In the data rows, 50 means zero.
Some points:
(45, 38, 51, 62, 59, 57, 50, 62, 49, 64, 55, 55, 63, 48, 27, 41, 52, 63, 69, 31, 64, 55, 56, 57, 53, 37, 61, 47, 57,
 66, 57, 57)
(40, 57, 41, 49, 69, 37, 27, 56, 34, 47, 57, 52, 60, 33, 32, 64, 50, 55, 43, 54, 52, 54, 30, 40, 30, 48, 48, 41, 45,
 61, 44, 40)
(50, 43, 60, 50, 36, 40, 36, 48, 54, 39, 70, 49, 64, 50, 69, 48, 55, 35, 32, 51, 41, 55, 49, 50, 63, 48, 70, 64, 58,
 51, 39, 56)
(74, 41, 63, 54, 41, 39, 28, 49, 43, 52, 59, 58, 51, 47, 53, 46, 54, 30, 35, 39, 45, 61, 51, 64, 50, 63, 50, 47, 57,
 40, 50, 70)
(62, 45, 52, 51, 51, 66, 49, 48, 44, 52, 49, 57, 45, 50, 70, 28, 62, 47, 60, 58, 21, 44, 58, 32, 34, 32, 49, 35, 50,
 43, 40, 56)
(35, 48, 37, 36, 55, 58, 49, 37, 59, 41, 23, 53, 49, 74, 38, 34, 56, 25, 61, 47, 37, 52, 52, 38, 53, 47, 46, 56, 59,
 37, 50, 62)
(43, 53, 44, 54, 27, 63, 53, 47, 36, 55, 48, 42, 39, 43, 40, 67, 53, 42, 64, 56, 55, 57, 59, 65, 71, 37, 56, 61, 68,
 54, 49, 39)
(47, 46, 56, 50, 36, 50, 55, 52, 30, 55, 57, 62, 30, 48, 42, 55, 60, 60, 48, 37, 69, 66, 65, 44, 43, 49, 47, 50, 67,
 54, 65, 40)
(45, 38, 51, 54, 37, 64, 38, 74, 30, 43, 31, 41, 64, 42, 37, 44, 61, 41, 44, 47, 52, 51, 68, 43, 48, 57, 49, 43, 64,
 69, 73, 29)
(52, 32, 58, 45, 46, 58, 53, 53, 54, 42, 44, 54, 45, 66, 59, 34, 24, 31, 35, 34, 43, 60, 41, 38, 31, 43, 55, 82, 58,
 53, 34, 44)
(47, 67, 49, 49, 47, 57, 49, 40, 52, 31, 31, 51, 53, 41, 52, 31, 55, 41, 61, 61, 44, 41, 45, 57, 33, 46, 43, 48, 47,
 33, 40, 56)
(76, 53, 64, 48, 50, 50, 57, 50, 44, 36, 54, 30, 48, 45, 63, 54, 54, 69, 60, 35, 55, 36, 46, 52, 47, 51, 61, 44, 42,
 41, 64, 72)
(45, 54, 33, 41, 47, 54, 79, 45, 57, 43, 53, 67, 43, 37, 50, 37, 60, 36, 43, 45, 39, 48, 58, 42, 38, 47, 63, 56, 59,
 43, 41, 68)
(54, 67, 34, 60, 69, 54, 48, 47, 58, 40, 63, 47, 43, 46, 61, 57, 53, 43, 38, 54, 59, 42, 54, 57, 34, 33, 55, 43, 60,
 46, 54, 74)
(61, 56, 46, 37, 66, 60, 56, 47, 52, 42, 55, 38, 63, 54, 60, 54, 45, 53, 53, 48, 49, 62, 57, 75, 46, 64, 42, 46, 33,
 59, 63, 44)
(54, 46, 63, 42, 32, 30, 43, 47, 45, 67, 48, 33, 58, 69, 24, 50, 33, 52, 41, 59, 51, 52, 48, 45, 37, 59, 76, 57, 50,
 36, 63, 43)
(63, 49, 47, 54, 55, 60, 52, 53, 63, 76, 61, 30, 54, 50, 51, 50, 47, 43, 61, 50, 49, 21, 41, 46, 48, 44, 40, 67, 23,
 53, 51, 44)
(37, 59, 62, 51, 70, 41, 50, 33, 55, 53, 70, 57, 44, 62, 47, 57, 70, 41, 52, 35, 55, 37, 59, 61, 51, 54, 41, 56, 41,
 66, 66, 36)
(49, 27, 46, 32, 33, 49, 40, 48, 61, 42, 71, 51, 65, 57, 62, 37, 22, 52, 60, 56, 44, 55, 63, 35, 55, 26, 53, 43, 54,
 42, 47, 63)
(40, 44, 42, 53, 50, 49, 47, 61, 38, 56, 45, 71, 63, 49, 58, 66, 45, 57, 66, 29, 57, 59, 37, 58, 58, 54, 46, 48, 30,
 30, 63, 39)
(42, 54, 46, 56, 59, 46, 64, 56, 37, 59, 55, 39, 67, 60, 62, 37, 51, 61, 25, 47, 62, 39, 55, 49, 57, 57, 47, 48, 31,
 67, 49, 65)
(50, 24, 57, 52, 52, 47, 49, 35, 36, 46, 59, 54, 54, 60, 55, 40, 39, 41, 31, 51, 44, 61, 34, 57, 63, 61, 45, 52, 59,
 45, 38, 69)
(51, 56, 35, 41, 56, 36, 45, 69, 56, 76, 44, 60, 49, 52, 46, 61, 42, 44, 36, 55, 26, 51, 37, 62, 60, 55, 84, 38, 55,
 58, 49, 32)
(31, 40, 75, 46, 46, 61, 42, 37, 65, 34, 53, 59, 57, 54, 39, 37, 44, 50, 46, 33, 29, 41, 45, 41, 43, 46, 50, 48, 60,
 47, 41, 61)
(52, 51, 69, 41, 43, 29, 26, 38, 43, 44, 55, 51, 70, 38, 65, 45, 50, 42, 50, 52, 50, 46, 53, 46, 61, 64, 59, 77, 62,
 29, 28, 54)
(56, 57, 55, 70, 43, 66, 42, 42, 57, 62, 51, 39, 49, 38, 38, 49, 45, 52, 60, 53, 48, 69, 38, 45, 50, 62, 69, 41, 52,
 63, 48, 39)
(52, 65, 36, 43, 67, 48, 48, 56, 42, 59, 46, 51, 67, 39, 55, 46, 52, 52, 44, 53, 71, 75, 57, 25, 60, 37, 42, 54, 43,
 55, 52, 41)
(26, 42, 55, 38, 31, 54, 47, 32, 62, 38, 50, 53, 54, 43, 59, 56, 43, 37, 52, 35, 37, 41, 51, 41, 40, 38, 62, 36, 50,
 48, 54, 59)
(49, 55, 54, 50, 34, 56, 32, 43, 62, 54, 59, 50, 37, 30, 32, 46, 41, 36, 50, 65, 60, 64, 42, 41, 60, 61, 54, 45, 55,
 57, 48, 59)
(42, 53, 48, 45, 58, 40, 50, 51, 73, 60, 38, 47, 41, 46, 80, 49, 52, 52, 51, 66, 67, 44, 64, 54, 38, 63, 52, 56, 47,
 61, 75, 52)
(57, 60, 23, 64, 62, 64, 42, 50, 50, 31, 43, 38, 43, 44, 47, 31, 44, 59, 41, 45, 55, 34, 56, 66, 54, 54, 51, 60, 44,
 31, 57, 64)
(57, 62, 68, 57, 50, 57, 60, 72, 59, 49, 45, 65, 50, 35, 62, 48, 36, 49, 46, 52, 57, 25, 55, 59, 56, 60, 44, 59, 38,
 49, 52, 54)
(59, 71, 66, 48, 43, 74, 54, 68, 44, 55, 60, 62, 49, 59, 34, 60, 63, 63, 48, 55, 43, 69, 52, 49, 46, 51, 50, 59, 61,
 45, 53, 41)
(57, 30, 42, 47, 43, 45, 31, 50, 53, 55, 57, 46, 44, 46, 37, 47, 60, 62, 65, 59, 49, 50, 31, 61, 39, 56, 48, 63, 67,
 59, 47, 47)
(46, 65, 62, 53, 58, 55, 50, 60, 55, 62, 50, 53, 62, 64, 57, 64, 57, 61, 51, 53, 52, 54, 52, 53, 57, 48, 31, 47, 46,
 55, 43, 56)
(61, 55, 46, 42, 52, 51, 54, 69, 66, 58, 55, 44, 35, 54, 37, 55, 54, 59, 38, 43, 47, 35, 63, 49, 48, 65, 40, 49, 34,
 50, 54, 49)
(33, 45, 54, 44, 57, 55, 40, 43, 43, 70, 47, 56, 47, 46, 47, 44, 50, 58, 50, 58, 56, 62, 42, 68, 53, 40, 57, 40, 42,
 53, 57, 34)
(49, 38, 47, 79, 57, 51, 38, 49, 50, 67, 43, 59, 59, 44, 32, 62, 65, 42, 48, 59, 49, 56, 45, 45, 64, 43, 50, 51, 48,
 37, 60, 44)
(69, 41, 51, 55, 42, 32, 39, 48, 50, 67, 39, 64, 38, 43, 31, 61, 21, 49, 31, 50, 53, 42, 49, 48, 45, 35, 52, 41, 58,
 58, 40, 38)
(43, 60, 58, 66, 59, 55, 60, 42, 44, 50, 48, 31, 35, 73, 53, 63, 46, 53, 49, 63, 37, 47, 61, 51, 52, 49, 44, 57, 32,
 64, 45, 49)
(44, 51, 58, 64, 60, 51, 57, 64, 57, 48, 58, 51, 50, 60, 64, 67, 41, 50, 47, 65, 54, 32, 51, 35, 61, 69, 32, 40, 51,
 44, 56, 57)
(55, 57, 62, 47, 63, 55, 59, 60, 53, 65, 43, 44, 55, 40, 55, 61, 46, 37, 63, 26, 47, 69, 48, 55, 58, 43, 30, 48, 44,
 60, 58, 48)
(48, 62, 44, 43, 64, 37, 58, 47, 50, 59, 53, 52, 53, 38, 45, 63, 57, 71, 53, 42, 29, 55, 47, 33, 60, 36, 41, 70, 49,
 55, 69, 48)
(60, 61, 34, 38, 45, 68, 52, 44, 64, 37, 56, 61, 63, 61, 60, 64, 50, 71, 47, 51, 59, 43, 45, 52, 63, 58, 45, 66, 34,
 70, 49, 47)
(43, 58, 45, 49, 37, 48, 58, 32, 50, 55, 30, 56, 58, 45, 62, 39, 51, 43, 51, 54, 47, 30, 63, 69, 40, 32, 41, 36, 60,
 43, 38, 66)
(24, 42, 30, 62, 24, 48, 51, 77, 44, 53, 59, 48, 52, 47, 53, 56, 50, 48, 58, 58, 50, 70, 38, 59, 47, 62, 44, 47, 67,
 59, 45, 57)
(55, 30, 49, 48, 29, 56, 37, 36, 52, 46, 58, 56, 41, 46, 55, 26, 61, 54, 33, 54, 50, 49, 35, 51, 71, 51, 50, 49, 59,
 55, 55, 27)
(61, 46, 33, 34, 48, 60, 42, 23, 51, 48, 52, 51, 58, 62, 56, 59, 46, 38, 54, 37, 36, 51, 66, 41, 28, 68, 41, 35, 73,
 33, 33, 44)
(54, 40, 54, 55, 47, 49, 62, 47, 75, 41, 50, 42, 43, 51, 40, 69, 46, 56, 42, 55, 57, 54, 66, 48, 51, 47, 32, 49, 21,
 35, 64, 31)
(37, 37, 45, 29, 62, 61, 56, 42, 49, 43, 57, 62, 49, 50, 47, 42, 55, 39, 59, 58, 35, 42, 66, 51, 44, 52, 69, 44, 53,
 22, 46, 57)
(39, 42, 49, 50, 35, 42, 40, 43, 75, 54, 40, 51, 52, 60, 47, 35, 52, 49, 56, 31, 50, 65, 79, 38, 43, 60, 66, 50, 46,
 42, 16, 55)
(59, 39, 45, 72, 53, 41, 66, 48, 46, 29, 41, 50, 50, 54, 65, 47, 70, 39, 63, 65, 43, 42, 59, 42, 28, 48, 67, 45, 37,
 51, 40, 58)
(45, 68, 47, 42, 49, 28, 39, 69, 59, 33, 47, 37, 30, 65, 49, 46, 59, 66, 47, 49, 42, 50, 58, 57, 59, 37, 36, 37, 28,
 53, 46, 50)
(44, 47, 38, 53, 49, 41, 71, 46, 51, 41, 42, 32, 45, 40, 63, 44, 68, 51, 51, 31, 54, 27, 32, 40, 47, 45, 51, 36, 65,
 33, 36, 52)
(53, 47, 60, 43, 77, 49, 50, 68, 67, 27, 43, 47, 43, 53, 59, 54, 55, 51, 51, 68, 61, 37, 48, 56, 48, 49, 52, 45, 53,
 48, 46, 48)
(39, 45, 47, 35, 49, 60, 58, 49, 22, 65, 50, 51, 39, 39, 42, 58, 52, 52, 57, 49, 56, 59, 38, 46, 45, 54, 61, 53, 22,
 59, 46, 49)
(37, 51, 51, 61, 67, 53, 51, 52, 40, 48, 41, 48, 33, 46, 60, 59, 31, 76, 48, 43, 42, 39, 61, 46, 61, 68, 42, 63, 49,
 55, 57, 58)
There is one direction along which these points spread out most. Take the direction at right angles to it along which they spread out most. Go by this last direction. For each point below, how far along it does it lie, from 0 to 99? 50 is the average, and the first point above lies past it. One standard deviation of the points above along it is 16.
(42, 65, 52, 52, 51, 43, 48, 58, 46, 66, 61, 41, 45, 59, 56, 61, 50, 53, 50, 41, 55, 54, 49, 56, 32, 44, 25, 68, 41,
 45, 44, 37) 47
(54, 44, 54, 57, 51, 34, 51, 44, 47, 52, 34, 61, 59, 32, 47, 63, 54, 68, 42, 59, 40, 69, 46, 54, 46, 48, 52, 49, 41,
 49, 45, 26) 65
(63, 52, 44, 60, 30, 15, 50, 39, 46, 41, 58, 54, 54, 49, 39, 27, 39, 32, 59, 59, 27, 61, 43, 54, 58, 62, 42, 56, 58,
 60, 66, 61) 63
(58, 53, 55, 43, 50, 53, 49, 41, 52, 45, 18, 37, 40, 54, 65, 61, 62, 66, 42, 60, 56, 38, 42, 48, 46, 47, 50, 42, 51,
 55, 60, 81) 28
(45, 65, 43, 62, 55, 55, 52, 46, 56, 32, 43, 47, 38, 66, 63, 43, 42, 50, 56, 51, 62, 45, 33, 39, 41, 42, 62, 45, 58,
 34, 62, 60) 33
(61, 27, 51, 43, 41, 47, 43, 54, 45, 47, 50, 37, 32, 38, 46, 54, 51, 24, 39, 52, 50, 65, 43, 59, 69, 50, 49, 50, 57,
 52, 39, 61) 67
(56, 64, 46, 49, 58, 45, 56, 48, 42, 37, 50, 59, 62, 56, 42, 68, 42, 44, 62, 34, 64, 35, 53, 38, 63, 53, 42, 49, 43,
 72, 45, 37) 45
(50, 59, 59, 38, 55, 58, 65, 51, 49, 75, 57, 44, 54, 54, 39, 40, 58, 54, 55, 56, 61, 62, 44, 38, 57, 59, 32, 41, 61,
 46, 56, 36) 61
(55, 57, 64, 40, 74, 41, 50, 58, 39, 41, 56, 46, 30, 53, 67, 41, 40, 52, 68, 61, 62, 31, 59, 51, 58, 53, 45, 45, 55,
 54, 49, 49) 30
(48, 70, 56, 63, 53, 52, 73, 48, 56, 32, 54, 40, 44, 44, 68, 35, 42, 53, 47, 51, 50, 43, 41, 62, 45, 42, 68, 39, 57,
 31, 54, 39) 31
(55, 34, 45, 56, 38, 51, 56, 60, 48, 47, 41, 48, 65, 52, 34, 58, 56, 51, 57, 55, 65, 53, 39, 58, 49, 45, 47, 63, 81,
 60, 58, 48) 70
(59, 57, 50, 44, 41, 55, 50, 59, 24, 53, 56, 80, 56, 54, 41, 56, 59, 55, 54, 54, 58, 48, 34, 48, 48, 45, 50, 39, 24,
 54, 50, 46) 59
(47, 55, 58, 43, 56, 52, 81, 46, 47, 53, 58, 42, 66, 38, 21, 55, 46, 62, 42, 57, 52, 55, 59, 52, 51, 47, 44, 50, 47,
 58, 43, 40) 54
(62, 39, 41, 66, 47, 46, 47, 40, 43, 67, 52, 57, 41, 67, 40, 44, 51, 55, 60, 50, 62, 60, 44, 63, 61, 50, 61, 48, 60,
 51, 37, 40) 71
